(in the rows, 128 means zero)
Each named move below is a turn or a mirror, shown by a few rows before and after it. Which moves, in which order, take the first row of each later pair to the second? The first pair is answered.
J_892:
[ 73 107 146 160 144 113 116 159] |-> [136 142 123  83 107 188 124 104]
[147 103 161 132 165 113 127 152] |-> [175 119 150  99 150 143 132 130]
[117 143 107 104 117 176 121 106] |-> [ 74 121 121 156 140 127 118 144]
[156 150 138 165  85  67 136 108] |-> [167 158 133 150  79  82 139  96]
J_346:
[ 74 115 115  78 140 182 152 132] |-> [ 92 147 117 170  93  61 124 111]
[121 140 109  92 122 158 129 130] |-> [130 156 111 139  99 101 114 121]
[120 123 118 145 150  98 118 142] |-> [119 114 115 121 161 135 124 150]
[ 80 132 110 139 114 145 153 108] |-> [ 83 136 109 148 109 135 149 109]
J_682:
[140 103 135 128 182 168 133 154] |-> [ 97 121 112 119 143 197 139 140]
[120 137 120  67 118 201 116 124] |-> [175 146 127  66 123 179 106 109]
[124 197  91 152  40 115 111  64] |-> [221 154 140 169 128  55  91  92]
[ 81 118 116 140 140 126 115 150] |-> [ 95 148 101 131  99 129 111 115]
J_689:
[ 93  90 102 106 151 124 139 174] |-> [108  93 103  92 158 142 141 170]
[107 125 116 148  97 128 134  94] |-> [105 114 128 168 118 107 130 112]
[ 58  78 124 161 166 132 128 161] |-> [102  66 134 132 198 154 132 160]

(two moves a pair)
[171 121 169 127 155 145 155 124] |-> [121 121 152 114 143 182 169 129]
J_682 then J_689
[ 85 171 137 141 125 101 157 113] |-> [127 144 160 127 183  98 155 136]
J_689 then J_689
[143 113 124 145 135  96 139 115] |-> [ 97 113 113 141 121 114 145 116]
J_682 then J_682
[149 129 140 146 177  81 119 157] |-> [169 175 103  93 109 140 127 101]
J_892 then J_689
[121 146 117 174  81  73 125 104] |-> [132 140 106  80  99 185 148  98]
J_892 then J_346
[107 128 100 109 110 168 133 108] |-> [112 122 116 170 115  88 116 121]
J_346 then J_689
[149 108 144 113 132 180  92 141] |-> [141 117 137 110 117 187  93 134]
J_682 then J_682
[158 125 129  97 145 169 133 125] |-> [ 95 148 109 137  87 143 131 116]
J_689 then J_689
[ 75 132 115 165 105 108 126 131] |-> [103 131 109  95 118 184 139 120]
J_682 then J_346
[123 129 130  94 150 175 155 127] |-> [ 99 122 140 163 149  95 141 149]
J_892 then J_346
[150 139 114 135 119 106 110 100] |-> [150 119 120 101 150 146 121 115]
J_346 then J_682
[163 128 121 115 142 145 123 104] |-> [143 126 115 108 139 160 129 108]
J_682 then J_689
[159 113 116 110 134 120 123 114] |-> [108 103 112 108 136 138 132 134]
J_682 then J_682
[123 115 134 134 149 127 135 149] |-> [126 138 120 114 116 151 138 125]
J_892 then J_689
[118 127 126 121 121 148 133 131] |-> [133 130 129 141 116 112 121 126]
J_346 then J_682
[152 170 108 108  67 161 132  86] |-> [ 91 147 122 188  79  83 122 130]
J_892 then J_682
[145 113 143 147 160 104 128 138] |-> [ 90 113 132 151 145 116 137 145]
J_682 then J_346
[132 156 107 124  79 131 128  91] |-> [120 123 134 173 128  74 121 133]
J_689 then J_689
[ 59 111 139 150 122 129 127 150] |-> [120  89 157 109 175 154 129 159]
J_689 then J_689
[143 123 121 105 139 145 135 128] |-> [131 117 129 140 142 101 127 141]
J_346 then J_682
[144 149 129  94  93 107 117 129] |-> [117 150 126  99  84 114 122 135]
J_346 then J_689
[102 123 113 124 129 148 143 135] |-> [106 116 122 134 143 139 141 146]
J_689 then J_689
[111 131 114 118 120 182 134 111] |-> [145 150 117 142  97 142 120  89]
J_689 then J_682
[200 121 138  89 163 148 122 113] |-> [ 89 111 118  88 148 191 142 139]
J_682 then J_682
[131 114 136 159 148 111 136 119] |-> [113 107 133 139 155 141 145 125]
J_689 then J_682
[147 142 120  93 138 158 122 102] |-> [113 160 105 124 103 135 120  95]
J_689 then J_346
[138 126 131 111 134 130 142 121] |-> [115 129 121 126 116 123 141 117]
J_689 then J_689
[ 93 173 103 153  66 100 128  96] |-> [ 34 124 118 146 125 129 143 152]
J_346 then J_892
[160 118 145 114 135 117 126 109] |-> [153 109 150 113 149 120 131 122]
J_689 then J_682
[ 73 114 139 139 122 142 136 159] |-> [172 151 139 134  92 110 115 106]
J_682 then J_682
[175 152 126 145  96  83 114  96] |-> [135 112 149 169 151  65 116 148]
J_892 then J_682
[ 98 102 119 154 159 100 126 144] |-> [ 79 127  95 124 116 146 134 117]
J_346 then J_682
[151 129 135 132 130 121 128 130] |-> [142 125 132 116 133 143 138 131]
J_682 then J_892
[159 135 128  99 135 161 131 128] |-> [147 118 144 149 152 103 120 151]
J_346 then J_682
[129 125 137 135 126 111 125 119] |-> [138 120 141 115 137 131 129 124]
J_689 then J_346
[197 142 142 135 132  88 121  93] |-> [174 163 126 134  96  95 124  74]
J_689 then J_689
[103 166 116 143  96  87 121 138] |-> [171 159 133 126 128  83 114 131]
J_892 then J_682
[105 155  84 100 103 178 133  97] |-> [ 84  99 122 156 184 109 125 165]
J_892 then J_689
[ 89 109 138 144 148 125 133 154] |-> [138 117 137  98 154 165 135 135]
J_689 then J_892
[128 121 121 110 143 145 130 132] |-> [147 141 120 126 120 117 120 115]
J_346 then J_892
[150 126 138 123 142 134 148 144] |-> [124 138 125 118 117 150 152 133]
J_682 then J_682
[140 134 123 144 107 116 121 108] |-> [142 107 133 119 147 145 129 131]
J_682 then J_346
[149 132 137 150 114 113 117 118] |-> [160 129 136 120 123 143 125 115]
J_682 then J_892
[148 135 135 102 150 133 120 130] |-> [112 156 119 115 106 131 120 117]
J_689 then J_689
[163 154 124  90  87 155 118  95] |-> [144  95 160 142 167  97 112 162]
J_892 then J_689
[ 65 114 111 149 110  98 125 129] |-> [111 148  97 118  77 127 125  88]
J_892 then J_346
[ 72 144 119 142 124 133 133 121] |-> [126 150 120  98 127 167 135  98]
J_689 then J_892
[139 136 126 126 131 113 120 128] |-> [128 138 119 114 129 135 125 126]
J_346 then J_689
[ 71  96 146 182 155 100 105 163] |-> [166 169 120 143  76 111  92  71]
J_892 then J_346
[ 98 131 143 158 156 122 118 154] |-> [100 161 119 132 108 159 125 119]
J_682 then J_892
[ 65 122 115 172 124 113 147 140] |-> [160 152 120 168 107  80 128  97]
J_682 then J_682
[158 121 132 163 138  76 113 137] |-> [114 112 113  95 144 181 142 143]
J_346 then J_682
[142 126 139 160 135  87 115 122] |-> [ 97 102 136 126 162 145 132 146]
J_682 then J_346
[120  84 152 119 170 122 144 156] |-> [120 117 124  76 119 173 152 118]
J_689 then J_689
[ 84 135  99 129 105 143 136 137] |-> [ 81 116 109 139 130 129 133 158]
J_689 then J_346
[107 161 119 168  92 104  85  83] |-> [164 163 123 125 109 135  86  66]
J_689 then J_892
[143 167 107 105  83 159 132  96] |-> [184 162 121 113 100 134 123  95]
J_682 then J_689
[167 128 130 109 137 128 140 100] |-> [162 112 142 117 161 119 137 118]
J_892 then J_689
[129 139 140  98 178 133 144 154] |-> [100 168 119  90 127 154 148 127]
J_689 then J_689
[115  86 130 100 152 171 142 144] |-> [120 106 134 173 123  76 122 136]
J_892 then J_346
[111 129 122 137 111 134 128 112] |-> [143 120 138 143 139 115 122 120]
J_682 then J_682
[184 146 116  99  98 142 139 101] |-> [105 136 119 174  90  79 134 130]
J_689 then J_892
[136 131 113  82 114 188 157  98] |-> [172 118 144 168 141  67 129 116]
J_346 then J_682
[125 138 140 150 133 115 122 103] |-> [140 138 140 139 134 129 125  97]
J_689 then J_892
[182 106 154 119 176 126 122 146] |-> [ 95  93 144 135 170 133 134 174]
J_346 then J_682
[112  73 158 166 218  81 130 201] |-> [174  79 153  75 226 175 141 169]
J_346 then J_689
[118 134 119 133 118 135 136 119] |-> [144 126 132 136 141 120 131 124]
J_682 then J_682
[169 122 132 118 144 114 120 106] |-> [156 108 138 116 160 118 120 124]
J_689 then J_682
[ 92  83 155 129 139 156 117 150] |-> [113 103 155 169 111  98  99 135]
J_689 then J_346
[186 103 151 126 175 108 122 132] |-> [195 137 134 124 124 102 117  97]
J_689 then J_346
[ 69 146 116 142  84 130 135 121] |-> [140 150 134 161  99  78 117 109]
J_682 then J_689
[117 141 108  96  99 181 143 104] |-> [ 85 150 108 150  77 125 134 106]
J_892 then J_682
[ 97 152 117 170  99  81 122 114] |-> [171 113 150 139 184  91 118 137]
J_689 then J_689
[ 68 115 124 166 139 129 128 169] |-> [ 81 148 101 129  88 172 135 127]
J_682 then J_346
[127 146 108 101  83 167 139 113] |-> [177 100 151 119 168 126 128 156]
J_682 then J_682
[123 123 147 142 147 160 118 141] |-> [107 135 141 164 126 139 116 137]
J_346 then J_682
[ 70 110 120 110 149 165 130 164] |-> [ 91 150 112 166  91  86 108 131]
J_346 then J_682
[151 115 138 161 135  93 121 135] |-> [172 108 139 120 150 134 128 132]
J_689 then J_346
[159 131 140 138 145 115 107 120] |-> [146 130 133 106 141 158 118 121]
J_682 then J_892
[127 104 144 148 174 100 126 159] |-> [ 99 141 107  96 114 177 143 118]
J_682 then J_892
[ 58 156  97 133  81 134 133 111] |-> [161 173 110 120  82 112 118  75]
J_346 then J_682
[149 146 141 155 104  84 118 110] |-> [180 135 151 139 130  95 122 113]
J_689 then J_689
[122 104 128 126 140 116 126 157] |-> [103 113 119 124 124 121 129 152]
J_682 then J_689
[158 100 154 147 174  84 115 147] |-> [172 100 148  92 177 149 125 138]
J_346 then J_892
[ 63 122 145 180 150  96 130 159] |-> [119 100 163 160 197 102 128 170]
J_689 then J_346
[113 138 128  99 112 165 139 113] |-> [163 119 152 105 155 132 129 124]
J_682 then J_682
[114 142 119  68 158 183 146 124] |-> [ 92 174 101  95  96 155 141  98]
J_682 then J_689
[ 77 133 119 206 102  97 129 128] |-> [138 119 142 207 143  70 119 133]
J_682 then J_689
[144 147 125 157 107  81 114 109] |-> [147 110 133  87 166 165 133 131]
J_689 then J_346
[ 94 168 119 120 108 141 134 104] |-> [128 153 143 156 137  82 120 119]
J_682 then J_892
[143 131 144 152 129 111  99 145] |-> [162 128 145 128 142 138 105 140]
J_689 then J_346
[150 107 150 147 160  98 119 152] |-> [ 87 144 110 132  85 143 132 123]
J_682 then J_682
[ 82 138 102 122  99 143 140 133] |-> [ 74 117 115 133 126 131 144 155]
J_689 then J_346
[111 160 123 160 114  88 120 128] |-> [111 136 125  96 157 167 137 147]
J_682 then J_346
[ 99 144 114 110  81 147 121  97] |-> [ 89 102 146 157 143  94 112 146]
J_892 then J_689
[103  73 153 156 212 123 124 176] |-> [ 84 102 114  85 162 220 142 137]
J_689 then J_682
[151 141 115 113 130 150 132 108] |-> [164 143 123 133 133 118 124 111]
J_689 then J_682
[107 165 121  87  75 179 145  93] |-> [ 92 159 137 179  79  72 125 116]
J_346 then J_689
[152 140 136 125 118 133 118 118] |-> [130 125 142 149 134 114 119 140]
J_346 then J_892
[ 68 136 134 152 135 109 110 157] |-> [127 180 118 127  86 115 102 102]
J_892 then J_346
[132 148 114 111 121 152 139 121] |-> [142 154 113 120 112 137 131 115]
J_682 then J_689
[132 130 136 105 102 141 121 119] |-> [137 109 153 110 138 128 120 141]
J_682 then J_682
[153 139 131 130 136 114 126 123] |-> [101 131 126 133 134 131 138 140]
J_682 then J_682
[158 113 138 104 147 150 127 116] |-> [144 141 123 135  98 119 119  92]
J_689 then J_346
[106 165 125 167  85  98 110  99] |-> [171 148 145 166 128  82 101 105]
J_892 then J_682
[141 124 142 118 112 119  89 123] |-> [128 126 134 106 102 140  94 122]
J_346 then J_689
[158 131 123 126 111 118 121 110] |-> [114 112 130 149 133 104 122 140]
J_892 then J_682
[163 106 145 147 156 103 119 143] |-> [ 99 100 128 121 150 161 140 157]
J_346 then J_682
[124 126 133 108 139 175 125 106] |-> [139 144 133 151 109 115 110  92]
J_346 then J_892
[147 119 156  81 144 154 120 142] |-> [136 141 153 146 107  78 103 131]
J_682 then J_346
[107 105 150 146 154 140 122 147] |-> [126 117 141 112 139 177 125 128]
J_689 then J_689
[ 95 104 127 117 163 131 109 150] |-> [137 150 108 106 103 129 102  96]
J_682 then J_682
[192 152 122 108 115 123 133  86] |-> [129 114 143 171 155  71 130 144]
J_346 then J_892
[175 127 125 131 137 130 104 114] |-> [158 109 127 118 158 154 112 128]
J_682 then J_892
[188 114 149 112 156 115 117 134] |-> [177 106 152 116 169 117 119 144]
J_892 then J_346
[157 168 105 102  89 147 126  83] |-> [103 152 102  94  98 182 141 105]
J_689 then J_346
[115 170 112 159  85 112 137 126] |-> [ 75 135 121 146 126 140 149 165]
J_346 then J_892
[127 106 138 118 154 138 137 141] |-> [135 134 120 105 109 147 138 109]
J_682 then J_682
[ 33  83 106 102 138 132 131 140] |-> [106 136  85  66  78 153 125  74]
J_346 then J_892
[108 123 159 126 155 125 111 147] |-> [114 148 140 100 113 155 112 113]
J_892 then J_689
[ 94 134 122 164 114 150 148 141] |-> [127 148 118 136 103 175 147 118]
J_682 then J_346
[108 121 123 110 125 156 137 130] |-> [161 131 135 112 132 133 129 117]
J_682 then J_682
[204 125 160 110 167 139 125 128] |-> [122  94 165 140 189 132 137 174]
J_346 then J_682
[164 188 128 104 109  95 142 105] |-> [131 180 130 140 110  66 141 119]
J_689 then J_892
[128  63 162 138 197 122 110 165] |-> [192 124 149 160 121  73  88  98]
J_892 then J_346
[179 150 126 116 112 123 124  92] |-> [180 116 147 116 166 119 125 127]
J_682 then J_892
[112 147 121 122 113 147 122 109] |-> [131 133 139 152 138 103 114 125]
J_682 then J_892
[ 78 123 123 103 132 155 128 127] |-> [114 153 113 112  91 128 118  91]
J_346 then J_892
[134 123 143 158 151  96 124 173] |-> [ 88 133 117 118 118 168 145 165]
J_346 then J_682
[ 84 102 126 129 135 140 136 151] |-> [ 95 130 110 112  99 156 138 123]
J_689 then J_682
[118 127 136 113 142 160 131 129] |-> [111 128 141 154 135 113 119 135]
J_892 then J_346
[145 134 111  97 120 154 134 116] |-> [145 108 124 104 155 145 134 142]
J_682 then J_682
[127 134 125 118 119 142 128 124] |-> [143 120 137 122 139 131 125 134]
J_682 then J_682
[109 122 127 115 138 146 136 130] |-> [128 121 136 142 142 104 126 129]
J_346 then J_689
[188 123 141 124 134  98 117 113] |-> [ 70 105 124 123 128 146 140 150]
J_682 then J_682
[ 98 142  95 126 104 154 143 148] |-> [ 96 140  97 147 101 127 137 150]
J_892 then J_346
[113 110 129 100 139 161 134 141] |-> [164 131 126  97 123 148 124 113]
J_682 then J_682
[130 126 130 104  94  97 139  95] |-> [ 92 102 138 121 122  89 143 129]
J_346 then J_892
[179 125 157 165 147 101 104 112] |-> [183 147 135 132 109 142 111  80]
J_689 then J_689
[133 160 125 123 110 107 115 108] |-> [100 154 119 112 108 132 123 117]
J_346 then J_689
[ 96 134 101 127  75 113 147 123] |-> [149 122 113  76 113 156 155 120]
J_682 then J_346
[148 116 154 150 130 112 114 129] |-> [142 124 138 114 116 163 124 115]
J_682 then J_892
[126 124 102  90 111 174 130 104] |-> [ 81 131  95 141  88 129 123 110]
J_892 then J_682
[ 56 155  96 135  79 128 140 125] |-> [106  98 147 148 186  87 132 177]
J_689 then J_689
[126 146 133 134  86 100 124  93] |-> [113 110 144  87 139 166 143 124]
J_689 then J_346
[ 92 162 110 165  84  93 123 111] |-> [175 170 114 105  96 137 123  81]
J_689 then J_892
[ 82 132 130 164 117 100 122 131] |-> [ 92 130 124 101 126 178 136 123]
J_682 then J_346
[128 135 132 145 125  91 141 125] |-> [124 133 123 100 127 148 152 119]
J_346 then J_682
[111  99 144 138 165 134 130 148] |-> [148 104 148 127 170 132 129 137]
J_346 then J_689
[ 99 109 138 108 176 161 119 173] |-> [ 92 168 114 157  82 101 102 121]
J_682 then J_346
[148 128 137 118 147 134 112 117] |-> [113 125 137 145 140 113 108 133]
J_689 then J_892
[131 148 116 145  99 111 124 112] |-> [165 142 128 133 119 113 121 112]
J_682 then J_892
[120 140 131 154  91  97 122 110] |-> [149 134 130  95 110 159 132 101]
J_346 then J_682
[108 146 117 136 105 114 115  99] |-> [136 124 130  96 147 156 126 112]
J_682 then J_346
[ 87 100 133 155 136 101 119 113] |-> [122 125 124 149 106  99 114  81]
J_682 then J_682
[ 89 113 110 141 157 132 119 169] |-> [127 107 121 133 178 129 115 169]
J_346 then J_689
[ 70  89 132 112 182 170 140 184] |-> [129 142 104  60 114 214 139 114]
J_892 then J_682
[139 117 160 113 157 143 146 139] |-> [124 144 136 103 113 161 146 115]
J_682 then J_682
[155 130 142 108  98 148 138  74] |-> [147  87 170 146 160 105 134 124]
J_892 then J_689
[123 133 119 169  97  82 128 134] |-> [168 150 108 122  83 127 134 103]
J_682 then J_892
[108 161 107 134  83 116 119 106] |-> [139 115 141 151 160  85 114 150]
J_682 then J_682
[162 119 119 128 129 133 127 120] |-> [146 114 114 118 137 150 132 125]
J_682 then J_689
